The rows below fall into families. The same turns and mirrors carry the whole set onto itself and the rows of a family onto each other. For each named row, which other rows are in its family? Write them in the order they are listed.
These 32 rows form 4 families of 8 rows each.
q425: [-31  11  22 -11 -30  13  26   1  -6   8  35 -26 -17  -9 -32  12   8 -37
  36   0 -10   6]
q95: [ 39   1  46 -11   1   8  18  -8 -21 -28  19  -9 -30  -7  -9   2  -1 -20
   5  16 -24 -23]
q944: [ 39  -3  30  -3  -7  19  20 -10 -37 -12   2   6 -15  -2  -7  13  -5  -7
   4  14 -28  -7]
q304: [-48   8 -24 -21   1  13  -2 -27  34  17  41 -16   1 -14 -10  13  13 -27
 -26 -13 -21   7]
q317: [-30   6  39 -22 -27  -4  25  -9  -7 -15  35 -26 -17 -10 -31  -2   9 -32
  31   8  -4  -2]
q941: [-12  10  46 -29  12  10  -1  19  25  13  22 -17   2   8   8  24   9 -11
 -14  31 -25 -18]
q57: [ -5  -2  -9   4 -11  19  29 -38 -18  -3  -1  -5 -33 -22 -24 -16  12 -21
 -17 -36 -15  14]
q344: [  3   8  -8  10 -20  13  22 -40 -26  -8  13 -17 -30 -34 -14 -18  11 -10
 -11 -32 -19  14]
q922: [-35  28  23 -14 -18   1  35 -17 -13  -5  28 -26 -23 -22 -35  16  -1 -30
  23  15 -13  11]
q972: [-13   7  28 -25   7  29 -10 -46  14   7  36 -17 -41 -26 -12   5 -40 -19
  13 -13 -27  -8]
q197: [-26  -8  29 -13  13  22  -4 -45  -1   3  39 -18 -46 -15  -9   7 -39 -11
   1  -9 -27 -17]
q428: [ 14   7  -6  -2  29  32 -19 -20  12  13  10  -2 -15 -10  13  16  11   0
 -47 -13 -39  -1]
q763: [ -7  10 -18  -8   3   8  14  13  -8  -8  10 -10   2 -13   1  11  65 -20
   6   9 -20   8]
q140: [ 21 -18   2 -10  16  31 -21  -9  22  -1  12   2  -7 -12  28  -1  14  -7
 -35 -14 -35 -17]
q969: [  0  21  -6   2 -15  -1  18  16 -16  -6   8 -12   0  -5   2   5  54 -16
 -19  -1  -6  -3]
q436: [-15   4  36 -40  17  19 -12  11  33   2  27 -14  -3   2   5  34   1 -22
  -4  32 -27 -17]
q214: [-58  12  -8 -26 -14  22 -11 -10  28  15  36 -19   4 -10  -5   0  19 -15
 -13 -20 -28   9]
q576: [ -1  -9 -11   0  -3  13  18 -37 -15  -3   5 -16 -15 -45 -33 -10   9 -23
 -21 -37 -34  11]
q250: [ 22  -4  -3  -4  38  25 -13 -18  11  -3  13  -6 -20 -22  12  10   0   4
 -47  -9 -27 -11]
q120: [ 13  -2   9  -3  35  17 -15 -28  15 -11   8   4 -12 -12  18   1   9   1
 -50  -4 -37 -13]
q12: [-17  -9  40 -26  17  29 -12 -44  22   5  35 -17 -31 -15 -20   9 -36 -16
   3  -5 -38  -1]
q289: [-14  22  36 -23   2  20  -2  11  24  -2  33 -10 -15  12  24  26   4 -13
   5  39 -14 -15]
q978: [-53  11 -18 -21  -4  23  -7 -19  27  22  22 -21  -2 -22   0  14  15 -14
 -22 -17 -20  17]
q838: [ -2   3 -13   6 -11  18   5 -47 -22 -13  22  -8 -32 -30 -27 -11   9 -24
  -3 -38 -17  14]
q854: [-54  13  -6 -20   5  13  -6 -17  45   5  36 -32 -14 -29   1   1  15 -29
 -17 -14 -20   1]
q935: [  1   6   1  -6 -10   3  20  20  -8 -13   4 -14   8  -5   4  12  54 -14
 -28  13 -20   4]
q165: [ 43  -1  42   1  17   5  17 -17 -23 -17   9  -7 -36  -8 -13  13   0 -16
  -5  13 -17 -15]
q953: [ -9   1  43 -15  -4  24   1 -37  15   1  28 -17 -34 -20  -8   3 -51 -16
 -19  -9 -29 -14]
q791: [  7  20   3  -1  -7   7  13  17   6  -5   4  -2  15  -6  -6   5  56 -26
 -16   5 -19  12]
q211: [-34  15  30 -27 -41   5  23  -8  -5  -3  26 -24 -12 -11 -23   6  13 -37
  32   9 -18   8]
q799: [ 29   4  54   4   2  17  12   1 -27 -20   3  -6 -30  -8  -6  -3   2 -10
  12  10 -24 -15]
q627: [-14  14  40 -20  15  10 -19  11  24   2  46 -16   4   0   7  26   4 -17
   3  32 -31 -22]

Same family as q838: q317, q941, q428, q969, q214, q12, q165
Same family as q304: q425, q57, q197, q120, q791, q799, q627
Same family as q140: q944, q922, q763, q576, q289, q854, q953

The rows below fall into families. The same turns and mirrors carry the whole set onto itself and the rows of a family onto each other. For each named row, which other rows are in its family? Write them in the order they are listed.
These 16 rows form 4 families of 4 rows each.
q498: [-16  19  33  26  17  17   0   3 -27   5  22 -19]
q582: [ -1   8  21 -36  -8  14 -30  14 -32  20  11  -3]
q691: [ -7  13  22 -27 -34  37 -29  18 -28  17   0   5]
q925: [  4  25  42  12   5  30  26   2 -22  10  23  -8]
q175: [  3   7  43  30   1  22  11  10 -33  11  15   0]
q847: [-15  37 -23   4   7  42 -10 -22 -28  -2  24  -1]
q954: [ -7  35 -30  -9  -4  47   7 -23 -25  10   8  11]
q193: [-20  -7  21  -5 -24  16 -35  24 -33   7  -5   6]
q961: [  1  -2  10  -5 -41  21  21 -15  15 -14  -4  16]
q815: [ -7 -14  13  -9 -42  -3  13 -14   8   9   3  15]
q920: [-18 -10  -4   9 -31   7  -3 -17  13 -21  -6   7]
q526: [-15   6  13 -19 -36  29 -45  10 -18  -4   8   1]
q26: [ -4  18  25  11  10   9  29 -13 -24  28  28  -4]
q259: [-19  19 -34  16  11  29   4 -21 -31  -1   5  13]
q330: [ -2  19 -36 -24   4  21   0 -29 -16   6   9  11]
q449: [  0 -10  -4  21 -31  18  18 -19   3 -13  -7  23]

Same family as q193: q498, q920, q259
Same family as q26: q582, q815, q330

The rows below fall into families. The same turns and mirrors carry the whole set onto itself and the rows of a family onto each other. For each named row, which other rows are in its family? Write them in the order they are listed.
These 32 rows form 4 families of 8 rows each.
q588: [-13   7   2  31  -1  -6  -5 -25 -12 -22  36  37   4  26   3   3  -1  13
   4   3   8   7  15  -8  10 -18  24  60 -27]
q879: [  5  -7 -10 -12  19   7 -12  -1  10  -3  19   1 -29 -21 -24 -16   3  30
 -15 -14   6 -21   5 -11  34 -23  18  60   1]
q97: [-19  13   1  10  -4   1  -1 -36  -3  -3   9  27 -30  39 -12  18  25  21
  24 -27  21  -8  18 -17   9   3  21  31 -22]
q126: [  4  12  -5  50 -13  19 -13 -35   6 -33  16  23 -11  20  -7  10   7  15
  31   5   6  15   4  -9  22 -18  28  50 -40]
q499: [ -6 -11  30   6  13  10 -20 -51  27 -25  -5 -35   1  -5 -24   8  28  16
  15  24 -16  -8  -1 -11  42  19   9 -10  -7]
q487: [  2  -1  -6  -9  26   4  -1   4  31 -13   4  11 -17 -14 -26 -22  -2  57
  -6   3   5 -21   2 -43   4  -9  27  32  11]
q605: [-19   0  38  13  16 -19  11 -11  13 -15 -14  -4  36   7 -31 -27  -3  22
  -6  15 -25   4  14 -11  40 -12  31  18 -47]
q985: [-18 -16 -31  36  37   4 -25 -23  32 -22  -1  10   3   2 -18  -8   7   1
  17  -9 -14 -14  18  32  -2 -12  30  -6  -1]
q997: [-16  -8  28  33 -15   5  -9 -33 -11 -18  13  20 -19  32  11   7   6  10
  22   8  14  33  11 -15   9 -10  -2  34 -27]
q382: [  4 -10 -21 -12  20  16  -8  -4  11 -24   8  14   2   7 -18 -26   5  37
 -11   9   3  -9  12 -21  10 -32  26  69  -1]
q371: [-17  16  12  46   9   3   4 -19  -6 -16  29 -19   4  -5  12  -1 -21  42
  21 -16   0 -17 -22  15   8  10  -2  31 -19]
q393: [-12  10  20  47  10  -5  -4 -23 -11 -42  28  12   1   0   7  -3  -5  39
  18   5  12 -40 -12  15   5  -5  11  14  -2]
q164: [-37  14   2  21   5  24 -22   6  38 -14   6 -10 -21 -25 -16 -10   2  -7
   2 -26   1  11  -5  -9  -5  -4  -1 -26 -28]
q665: [-17   3  17   5  46 -14 -13  11  28 -34   2 -16  23  10 -41 -11  19  27
  -6   9 -31  19  -8 -10  31 -20 -12  26 -51]
q68: [ -6  14  44   7  37  28 -19  -5  38 -18   2 -18 -10   8 -10  14  32   2
  18  20 -35 -27  20 -25  23 -13   5   4 -25]
q715: [-35   6   4  27  10  19 -16  21  37 -22  -2   5 -12 -19 -44 -30   9   6
  20 -22   2   5  13 -33 -15  10  33  -2 -25]
q622: [-17 -10 -25  24  25  -1 -36   2  16 -21  27   5  -2  -1  -4  -9   6  19
  16   0  -8 -38  27  18  -9   4  15 -21  -9]
q58: [-29  15  35  45   5  -5   6  -6 -14 -21  -3   8  18  -1  -3  -1 -13  47
  27  -4  15 -20 -31  -8  15   6  25  14 -25]
q298: [-24 -10  17 -11   6   5  -6 -14  15 -16 -12 -19  17   2 -21  -4  -2  -3
 -25   4 -25  11  -8  -4  42   2  25  29 -64]
q658: [-28  -9  52   4  23  19 -27 -24  19 -21 -12 -46  23  -8  -2   1  24   9
   7  12   2 -13   3 -18  21  13  -1  -9 -22]
q720: [-11 -32  55  17  25   3 -34 -23   5 -23   1 -22  -9   1  -2  12  20   8
  11  36  -9 -11  24  -8  36   9   0  13 -19]
q639: [  1  -8  -8  -6  15  26 -17  -3  29  -9 -19   1  21  -2 -20   7  30  11
  26 -15   8  14 -37 -31  30 -20   1  44   7]
q153: [-41   8 -13  13  28  19 -15   2  -7   6  12  -1  10  30 -17   3  20   8
  44  -2 -34 -14  20  15  -1   2  22   0 -11]
q718: [ 16 -39   7  -6  16  20 -15  15  27 -12 -19   3   9   8  -2  -5  26  22
  22 -31   9   5  -9 -16   7   0 -25  35   7]
q771: [-15 -39 -25  10  23   9 -35  18  15 -15   8  23  -6  22  -8 -11   9  -3
  18   3 -23  -1  12  19 -13  -1  15  -2 -10]
q753: [-44   0   4  26  15  14 -29   5  36 -35   2 -12  12 -19 -26  -3  19   2
  17 -19  10  -1  -4 -17 -17  26  -2 -23 -14]
q552: [ -2  -1  -6  -5  27   8  -9 -10  12 -46 -14   4 -33  -7 -17  -1   4  67
 -12   2  14  -6   5 -25  18 -33  -5  37 -32]
q247: [-38  -2   9  22  25   6   1 -18 -21 -46  -7   6 -16  16 -15 -13   4  44
  15 -26  19 -13 -35  24  -6   1  16  25 -23]
q14: [  7 -10  10 -24 -10  32  -2  10  21 -22 -13  10  15   2 -15 -12  31   2
   6 -26   8  10 -13 -40  19 -17  -4  46 -13]
q307: [-20  -3  27  -7  -9   1 -15 -11  17 -22 -18 -16  32  11 -34 -19  27   1
  -5   9  -2  20   7 -27  44 -16  12  16 -57]
q694: [  6  -2  15  -7  29  23   8  -7  31 -17 -34  23  19  13  -4  37  22  22
   0 -30  -4 -15   2 -21  21  -5  -6  40 -18]
q713: [-49   7  15  18  14   6 -12   4   1 -49  21  -8 -27 -16 -57 -20  26   2
  26 -11 -18  12   3  -5   2   8  -1  -1 -21]

Same family as q713: q97, q665, q68, q153, q552, q247, q694
Same family as q298: q879, q126, q499, q985, q371, q164, q639
Same family as q588: q382, q393, q622, q658, q753, q14, q307

